In the rows, zero is written as 128.
These are runs of 6 systems, one row a step. Runs of the same system follow the same rule from any start.
Z_379, trace 1 (11 x 26):
[[100 145 102 160 118 129 145 149 106  83  81 139  76 166 126 127 153  49
  137 149 133 123 112 150 167  86]
 [ 82 129 136 168 101 143 120 109 131  81 119 187 100 133 117  99 126 141
   94 146  91 109 154 180 186 130]
 [105  95 159 168 126 142 120 157 119 105 140 212 121 159 142 126  78 144
  145 148 131 158 179  84 137 121]
 [113  92 147 164 135 138 147 165 102 140 122 158 147  96  47 164  88 110
  143  90 128 163 130 116 168  92]
 [ 97 102 136 145 109 149 194 160 180 164  93 109 136  98 104 151  57 152
  128 154 104 119 134 161 130 126]
 [129 110 110 144 129 145 172 179 158 123  62 112 102 175 158 122  97  68
  145 155 139 139 110 131 117  90]
 [134 128 103 156 128 148 146 117 141  76  96 134  87 125 103  95 136  74
   86 139 103 121 101 174 199  98]
 [134 127 146 171 122 152 137 118 158  64 127 201 106 140 162  93  84 168
   91 163 113 116 149 126 153 130]
 [152 106 165 174 163 146 124 150 112  89 141 182 146 158 107 151  90 122
  119 101 140 169 145  83 151  74]
 [131 121 159 149 129 136 189 146 141 131 151 128 156  71  68 187  79 148
  112 119 115 130 132 142 176  94]
 [126 130 143 131 101 137 201 180 163 134  88 113 147 137 165 175  75 147
  138 156 126 115 133 143  99  82]]
Z_523, trace 2 (11 x 26):
[[115 111 138 154 128 119 124 139 126 176  79 141 144 111 103 112 104 159
  192  96 173 157 117  99  73 172]
 [120 129 102 123 171 124 124 126 148 160 105  42 110 180 129 124 165  59
  143 127 149 151 109 138  98 129]
 [148 144  94  74 128 108 124  93 169 154 133 109  98 116 157 129 127 145
  140 158 110  81 108 149 143 212]
 [137 143 140 111 134 117 108 133 120 104 118 143 179 141 203  69 154 176
  126  78 155 113 125 160  88 147]
 [145 108 117 105 172 135 124 136 107 110 203  96 136  96 140  70 171  75
   89 117 137 147 135 129 161 108]
 [158  96 128 114 116 113 135 127 115 167 146 156 140  32  76 112 102 156
  155 102 134 136 112  98 149 171]
 [130 102 146 142 136 128 124 145 127 182  94  87 174 137 109 115 133 125
  154  81 157 184 127 116  55  97]
 [142 127  90  90 118 117 125 103 153 181 134  51  85 124 116 138 158  73
  136 180 112 139 115 114 114 136]
 [146 159 119  96  84 103  95  78 146 147  88 140 130 122 146 116 146 189
  139 117 111  93 107 152  97 190]
 [113 148 146 130 154 125  92 109 111 104 168  98 162 162 180  77 195 139
   99 108 150 140 154 144  87 119]
 [128 134 113  99 142 109 119 117  81 122 204 130 111  60 111 112 172 103
  128 130 132 117 129 116 187 158]]
Z_221, trace 3 (11 x 26):
[[ 84 150 106 167 148 140 139 150 131  85  85 160  70 168 167  98 117 107
  152 161 162  95 113 130 131 166]
 [183 111 138 121 189  98 114 114 134 111 153 158 155 123 130  86 144 119
  130  67 155 159 121 144 188 158]
 [162 130 139 118 110 135 184 146 139 125 167 120 134  52 173 107 101 158
  128 171 151 120 137  76  95 114]
 [147 121  97  88 114 155  95 169  92 112  72 175 128 148 146 146  98 136
  140  89 106  80  74 114 110 130]
 [196 115 132  82 133 119 111  87 180 164 138  72 163 143 117 148 137 131
   88 105  90 152 123 157 129 109]
 [112 182 121 152  82 132 144  94 147 112  97  88  82 143 150 140 147 137
  125 201 134 101 122 111  73 112]
 [115 156 123 155 178 134  68  95 108  77 121 165 109 192 105 137 149 123
  109  91 131 116 106 143 166 157]
 [158 136 163 125 147  90 139  93 144 130 224 124 136 104 140 137 147 139
  122 160 141 164 185 101 163 136]
 [ 82 154 126 126  90 135 131 173  49 100 140 162 124  91 152 144 135 146
  159 142 147  85 126  84  98 119]
 [122  84 121  81 146 155  81 153 103 146 158 145 169 137 103 145 114 125
   95  66  71 118 128 159 159 123]
 [126 113 127 104  53 112 145 113 153 184 132  80 118  98 132 120 147 117
  130 184  93 152 165 138 101  97]]
Z_523, trace 4, 11 rows:
[[151  97 129  96 156  97  90  99 165 196 127 117 153 141 113 106 134 142
  157  86 128 167 130 145 124 194]
 [104 138 120 108 128 110 155 140 131 171 141  55 143  96 172  82 171 127
  156 136 171 127 135 140  69 152]
 [158 122  78  57 133 126  75 116  96 148 130 104 124 107 131  94 174 104
  122  89 112 101  79 133 122 162]
 [145  94 146 105 134  98  97 101 151 172 165 132 163 108 150  62 147 162
  135 106 127 166 166 143 117 181]
 [103 133 118 123 125 118 137 140  83 149 146  80 139  63 131  64 185 110
  151 115 175 132 115 117  83 132]
 [150  99  95  82 151 125  63 106 107 182 141 108 132 113  79 116 150 109
  135  78 110 144  99 116 130 173]
 [120 111 144 114 123  84 128 114 156 202 139 102 151 114 144  97 146 154
  180 127 155 167 165 135  88 183]
 [105 147  91  94 120 124 116 137  87 152 114  63 128 106 144  89 192  99
  144 110 149 104  92 146  81 139]
 [148  99 101  66 148 118  56  94 132 170 164 124 134 135 130  94 147 131
  120 101  96 130 127 133 136 196]
 [104 122 142 127 117  90 135 129 118 157 148 125 152  86 162  53 170 151
  170 122 173 152 163 137  97 168]
 [106 117  93 106 155 143  98 140  75 151 136  78 132  90  97  86 176  86
  125  80 140 125  86 131 114 139]]
Z_956, trace 5 (11 x 26):
[[101 120 108 108 126 120  95 114 112 160 120  61 139 152 107  99 198  75
  116 101 112 153 127 180 119 106]
 [ 93 133 129 158 104 148 150 109 152  95 161 122  95 106 159  66 136 124
   82 203 107 120 168 140 136 113]
 [138 119 126 163 118 136  80 107 103  82  90 225 100 150 106  92 119 131
  128 107 120 136 119 111 161 143]
 [141  97 163 137 192 146 101 123 149 152 186 135 171 144 102 145  89 168
  112  94 128 163 154  97 124 154]
 [115 160 141 126 101 106 167 148 115 152 134 140 123  95 132 202 103 166
  187 162 153 102 135  85 102 154]
 [ 96 126  94  91 126 113  99 143  91 177  90  88 130 149  99 157 168  84
  169  88 125 118  94 158 119 143]
 [100 117 120 109 122 127 158 126 172 149 160  62 116 125 174  86 152  98
  103 182 104 135 167 176 130 125]
 [120 130 115 163 101 127 140 131 121  71  81 196  82 121 149  58 132 110
  136 150 137 116 121 145 166 132]
 [158  87 133 134 200 160  81 121 150 113 140 161 151 161 117  93  90 138
   93  73 116 149 118 125 150 155]
 [169 140 165 129 138 111 171 132 159 130 162 148 153  99 157 175  78 189
  148 148 157 130 151  81 117 145]
 [126 156 113 110 128 113 131 161  76 147  82 119 143 120 105 181 140 126
  183  80 162 100  73 117 105 136]]
Z_924, trace 6 (11 x 26):
[[126  67 127 127 110 135 125 187 102 125  77 205 142 137 132 100  89 108
  155  91 117 148 130 140 156 105]
 [134  66 139 143 117 141 157 139 165 158 105 127 148  96  79 106  84 110
  107 113  90 172 141 166 164  93]
 [176 108 133 151 110 120 155 103 202 156  67 145 104 143 105 141  72 137
  144 156 115 159 125 123 131 139]
 [155 140 155 182 159 106 120  90 157 114  97 136 116 200  84 167 134 103
  133 115 140 185 137 129 156 103]
 [163 163 144 131 179 100 170 107 171  96 151 121 132 148 123 188 124 123
  114 125 138 119 124 165 205 140]
 [171 146 126 110 146 109 125 146 115  72 106 205 132 165 163 159 113 136
  146  96 135  96 102 140 185 143]
 [152  97 138 101 131 124 131 172  96  98 138 167 175 122 138 122 134 104
  110  69 107 140 133 169 188  77]
 [173  93 119 100  75 125 179 156 146 135  92 157 143  66 131 116  86 135
  126 127  96 118 116 156 166 103]
 [160 101 135 145  62 130 117 113 143 139  51 165 129 147  95 127 105 129
  128 124  89 168 127 129 112  76]
 [148 131 155 160 103 106 166  91 179 140 116  98 124 142  90 167 130 110
  113 160 104 177 160 153 153  69]
 [141 182 140 161 112 103 157  88 164  95  92 154  91 156 109 198 116 144
  137 166 130 110 123 139 168 138]]
Z_924, trace 7:
[[ 68 142 123 155 101 141 149 126 167 158  92  85  98 150 153 116 116 143
  143 189 133 116 143 137  59 147]
 [ 65 137 116 171 159 155  88 108 117 123 152 115  65 175 103 131 142  93
  126 176 131 137 143  90 116 146]
 [ 72 140 146 143 183 123 117 109 138 134 204 119 126 127 134 125 137 163
  130 139 148 121 170 134 141 205]
 [ 96 134 127 142 194 158 134 179 109 102 141 146 136 138 176 107  96 153
  148 114 180  98 115  94  97 169]
 [109  79 104 103 183 159  93 175  81 162 170 118 144 111 101 115 115  98
  138  81 134 137 112  96 130 147]
 [131  88 112  91 142 118 138 142 156 197 111  94 151  81 135  74 116 138
  158 101 138 138 111 149 103 185]
 [156 106  97 142 148 154 108 117 151 142  69  93 103 148 127  58 128  93
  126 120 144 151  83 104  71 129]
 [175 124 116 122 159 118  98  60 156 153 170  80 102 120  95  97 164  97
  107 143 126 173 127 100 132 145]
 [180 183 139 140 152  96 135  69 153 107 137 114 124 116 156 107 164 172
  135 130 183 124 108 107 103 170]
 [169 168 127 119 170 141  99 120  79  74 160 114 141 142 144 144 167 125
  101  92 157 110  92  82 106  95]
 [159 146 115  53 115 101 122 132  80 141 187 104 154  72 143 151 175 128
  135 106 127  99 116 125 138 129]]
Z_221, trace 8 (11 x 26):
[[ 83 118 136 118 114 130  95 117 123 180 134  90 148 158  66 199 134 124
  119 110  80 142 149 159 128 105]
 [ 44 140 139 160 104 117 140 126 135 155 127  82 109 158 110 147 164  99
  143 173 119 149 176 167 117 106]
 [ 40 128 129 188 149 128 128 137 103 109 122 140 103 140  89  96 158  89
  139 123 150 138 144 169 171 143]
 [ 98  80 150 165 155 116 149 145 134 137 170 163 133  87 109  73 112 118
  144 126 148 171 177 139 182 153]
 [119  84 135 140 106 130 169 191 100 147 114 167 138  65 132  94  92 121
  179 122 156 151 135  98 121 118]
 [140  71 113 109 140 156 149 186 134 168  80 126 162 104 103 123  68 122
  141  78 114 131  90 140 122 124]
 [160  96 117 110 118 125 170 139 202 187  65  82 140 145 140 126  89 117
  142 134 114 149 115 160 104 126]
 [143 157 114 163 142 125 161 116 174 115  39  92 106 166 143 107 135 107
  134 129 163 127  80 159 102 124]
 [170 150 132 162 200 127 148  98 188  84 119 133 109 163 146 112 113 130
  108 125 163 129 106 143 166 169]
 [195 162 145 129 149  92 162 121 145  82 146 170 125 121 189 121 128 150
  152 145 183 126 130  94 149 150]
 [184 157 130  97 143 137 142 157  88  75 149 160 159 101 168 146 120 162
  118  95 150  82  91  97 131 110]]
Z_834, trace 9, 11 rows:
[[146 158 141 153  97 126 135  77 128  92 156 179 104  63 108 118 113 182
  104 160 120 102 130 103 157 153]
 [179 114 173 161 124 123 102 104 121 109 146 187 150 144 102 146 108 155
  119 110 127 184 158  73 130  88]
 [114 109 161 140 152 109 159 181  86 133 168 129 177 106 112 152 140 103
  156  85 164 168 155 128 153  84]
 [101 124 124  78  92 129 138 178  95 149 103 113 187 114 139 155 134 145
  129  79 100  92 119 185 114  99]
 [112 123  99  96  89 137 105 124 133 137 107  82 112 174 160 110 170  79
   99 157  79 123 138 170 107  81]
 [ 75 142 101 148  91 139 137 104 120 117 136 123  61  80 116  85 153 106
  119 199 112 102 136 135 147 148]
 [123 120 136 164  93 151  96  83 138 125 114 188  98 109  73 131  82 179
  113 153  94 127 133  92 126 152]
 [123 101 169 182 158 124 122 136 136 138 143 161 125 171  94 167  92 118
  154 133 144 194 171  81 141 109]
 [ 82 119 147 138 166 114 161 197 100 131 125 154 165 131 115 174 106 128
  172  75 158 122 134 162 164 141]
 [126 110 116  77 132 136 120 163 148 138  89 118 165 188 168 147 111 129
  111  87  87 103 116 198 130 120]
 [128 119  89 107 126 132 147 143 157 114 109 100  89 158 194  75 149  61
  117 175 118 119 127 164 145 120]]
Z_956, trace 10 (11 x 26):
[[176 133 104  85 126 124 138 109 131 154 121  81 145  74  74 159 143 113
  106  89 104 112  73 157 158 117]
 [121 146 153 131  75 131 155 131 146 115 100  95 163 144 176 118 147 153
  100 143 114 126 150 171  75  60]
 [147 131 102 137 127 151 114 139  69  73 141 140  90 127 131 103 160  61
  108 141 133 131 108  79 141  68]
 [166 108 137 148 120 153 112  70 162 138 128 130 134  88  51 112 104 157
   70 113  84 154 117 130 145 115]
 [113 153 179 181 108 132 126 125 123 104 119 153 145 178 142 164 116 177
  137 139 148 152 167  93  72  86]
 [120 143 110 125 156 132  99 128  72 132 172 116  95 123  65 195 150  83
  142 125 136 129 107  70 151 125]
 [ 95 135 140 125  80 113 133  86 162 180 124  91 137 112  75 168 132 159
  117 143  78 129 150 184 134 133]
 [ 56 136 141 155  99 124 121 164  92 106 120 151 115 186 168 128 158 100
  151 157 130 132 179 146 117  89]
 [113  86  95 119 155 151 105 133 113 130 167 146  83 109  81 111 112  69
  111 142  93 133 123 115 202 148]
 [119  96 163 158 100 122 146 119 187 156  94 174 146 130 115 125  66 182
  133 134 101 151 167 160 139 148]
 [103 122 137 146 177 134 133 196 102 120 126 159 128 188 153 162  99 103
  178 120 173 141 138  87 117 127]]
Z_834, trace 11, 11 rows:
[[121  93 101 126 127 141 133 148 145 140 127 102  82 147 172  68 133  58
  138 191 133 157 147 100 105 117]
 [101 127  95 156 124 141 139 120 116 141  90 130  88  56  67  99 113 130
  149 129 145 101  79 118 134 185]
 [151 120 148 148 140 145 112  91 192 163 111 115 134 167  93 176  69 177
  116 135 108 151 128 102  88 141]
 [113 160 142 161 178 103 156 153 123 108 136 128 107 182 147 176 137  94
  181 146 192 145 143 100 136 133]
 [123 152 123 105 173 114 123 131 119 107 129 144 161 124 125 146 133 161
  123  64 132  79  92 185 175 186]
 [187 112 131  80 134 134 115 123 174 120 142 131 153 179 219 104 116 139
   93 138 103 133 150 138 112 119]
 [155 124 100 130 135 122 144 149  96  95 124 130  97  88 159  49 166  65
  144 138 171 134 102 106 142 120]
 [165 117 119 117 117 149 132  96 142 154 125 105 144  39  70 102 109 168
   96 104 110 121  88 124 117 144]
 [164 138 155 141 105 124 143 115 148 152 121  92 130 148 132 168 119 139
  141 162 144 167 145  67  54  79]
 [ 93 183 131 159 153 105 138 122  74 107 138 103 118 120  79 175 185 102
  155 107 174 119 105 125 141 125]
 [116 157 147  92 122 120 103  97 138 136 170 124 168 132 133 178 134 200
   97 109  90  90 149 167 133 157]]
Z_379, trace 12 (11 x 26):
[[ 78 161 146 142 154 123 145 133 109 155 183  93 136  88 104 176 128 169
  159 140 168 113 142  95 100 172]
 [ 91 145 120  96 142 109 123 164 110 163  95  99 160 175 135 187 143 127
  175  86 140 101 110 165 102 151]
 [104 116 107  83 112  90 134 131 133 169 140  85 123 132 158  96 186  79
  147 142 114 133 154 191 156 144]
 [110 120  90  97  87 136  94 140  83 118 118 161  95  99 174  48 155 118
  141 145 120  95 118 119 111 155]
 [153  92 121 121 118 136  39  83 118 145 111 174 120 151  97  84 135 136
  118  94  96 162 126 107 119 153]
 [136 114 142 158 156 124 121  92 145 166 169 119 118  77  77 104 111 151
  144 140 161 170 138  68 116 181]
 [109 140 123 142 185 151 133 148 125 150 104  96 149 122 103 150  99 161
  148  83 175 105  78 110  79 171]
 [137 125 116  97 191 108 142 132 181 164 127  66 144 173 142 145 136 100
  132 106 134 130 116 188 150 165]
 [144 139 103  92 145 109 165 154 126 103 143 116 123 100 208  64 163  96
  138 139 161 102 118 156 149 149]
 [165 113 107  82 119 148  69 126  99  95 126 165 150 136 169  69 147 136
   84  81  93 107 106 141 131 119]
 [206 101 144 100 120 110  94  78 145 143 182 151 137 102 126 108 125 148
  108 132 106 174 150  81 138 133]]

Name the system that made each run.
trace 13, 2 rows:
[[ 78 138 137 132  88  82 131 125 135 183  81  99 140 160 125 137 170 122
  183 123 138 151 153 180  96 136]
 [ 60 126  99 136 166 150 128 157 115 113 161  93  88 149 158  89 158  65
  119 164 138 115 141 145 142 142]]
  Z_956
trace 14 (2 x 26):
[[105 184 107 118 158 131 126 121 111  86 149  79 108 147 183 111 189 110
  112 147 160  83 108 142 110 139]
 [136 156 121  85 132 109  67 101  97  88 156 164 130 173 165 138 175 139
  115 103 111  95 130 151 160 154]]
  Z_379
trace 15:
[[112 108 169 172 129 111 150 120 159 128 142 185 145 100 133  77  96 179
  141 128 144 158 178 145 152 165]
 [142  92 133 138 158 179 117 189 103 105 111 170 152 153 132 135  69 125
  121  91 131 132 111  81 108  90]]
  Z_834
trace 16 (2 x 26):
[[197 113 119  73 173 123 150 136 155 117 149 112 165 109 155 112 125 118
   98  83 120 117  99 167 181 134]
 [208 125 131  81 117 125 155 133 148 107 147 124 163  88 201  83 124 153
  100 126 131 119 121 125 115 110]]
  Z_379
trace 17 (2 x 26):
[[198 141 133  96  79 122 114 106  93 106 155 129 146  77 141 114 164 142
   99 125 120 134 119  84 106  71]
 [135 132 137 150  87 154 103 106  89 130 120 110 151  77  82  98 155 154
  101 104 125 147 111  97  64  74]]
  Z_956
trace 18:
[[173 119 160 142 112 113 127 108 183 140  71 140 160 188 161 120 105 165
  136 118 133 170 148 133  81 107]
 [135 169 114 141 120 137 163 103 145  94 142  59  93 113 148 111 171  94
   87 187 134 114 122 135 122  82]]
  Z_523
trace 19 (2 x 26):
[[113 119 102 128 160 160 119 145  96 116 165 156  91  88  72 163  86 117
  122 135 116  90  97  85 176 163]
 [111  98 153 101 134 108  94 141 131 177 129 154 187 159 146 126 120 181
  158  73 122 144 160 151 103 173]]
  Z_924
trace 20 (2 x 26):
[[186 114 105  75 147 116 143 159 142 153  86  95 151 158 128 181 120  85
  141  83 116 129  85 157 148 103]
 [171 124  96  93  97  87 131 110 143 134  68 133 109 136 129 104 165  73
  145 114 111 136 100 186 180 128]]
  Z_924
trace 21 (2 x 26):
[[ 79 157 119 107 131 103 134 126  94 147 193  69 118  98 142 126 199 101
  141 153 150 116 150 135 127 144]
 [ 80 133  97 117  73 135 105 106 112 122 105 145  94  93 128  66 156 134
  112 144  89  84 121 179 143 164]]
  Z_956
trace 22:
[[110 142 131 149 156 147  81 139  67  59 128 172 142 163 136  94 160 127
  104  70 141 112 115 138 143 113]
 [137  97 154 106 141 117 104 111 142 139 200 170 151 119 118 148 103 159
  111 121  88 142 179 134 190 155]]
  Z_379
trace 23:
[[166 113 110 149 102 152  86 100 127 122  65 162  99 130 120  63 116 135
  130 125 129 143  92  78  77 133]
 [163 130 151 164 186 126  97  79 156 144 155  96 135 150 108 108 137 142
  123 115 167 183 132  78  85 147]]
  Z_956
trace 24, 2 rows:
[[170  83 113 115 151 156  56 105 106 127 142 161 136 116  89  80 124 123
   93  75  98 149 103 101 145 135]
 [195 107 155 106 124  96 166 120 172 164 149  98 172  86 160  94 128 150
  134 120 150 174 146 122 104 120]]
  Z_924
trace 25 (2 x 26):
[[ 98 141 121 170 175 117 140 111 128 129 171 112  80  99 108  98 149 104
  154 165 180 139 134  94 147 188]
 [111 148 132 140 194 160  82 106 130 115 155 131 142 139 129 112 114 188
  102  92 146  99 109 111  97 195]]
  Z_924
trace 26:
[[141 133 115  91  69 125 129 173  94 126  80 137 133 163 172 165 130 108
  151 138 113 112 119 115  87  65]
 [ 99 136 106 141 130 121 118  98 122 128 116  81 102 128  82  95 194  66
  108 122 116 138 118 192 170 117]]
  Z_834
trace 27 (2 x 26):
[[169  80 139  92 129 114 127 147 156 170  98 117 187 152 122 137 116 118
  130  67 102 168 129 172 134  95]
 [156 109 106 101 106 135 183 143 154 153 154  77 107  55 150  89 126  98
  117 187 126 128 125 110 123 109]]
  Z_379
trace 28, 2 rows:
[[ 71 148 109 159 138 182  91 128  88 110 103  86 119 147  89 119 152 114
   95 108 125 107  93 127  77  96]
 [114 118 110  70 128 124 115 117 149 177 196  82 109 129 158 144 139 119
  125 185  94 119 164 123 127 164]]
  Z_924
trace 29:
[[ 69  93 152 179  90 161 120 149  99 141 133 151 131 116  76 128 104 130
  125 137 104 163 172 104 108  74]
 [ 60 103 132 139 103 135 127 173  91 167 116 143 125 136  66 194 105 105
  160 127  98 134 148 133 148 106]]
  Z_834
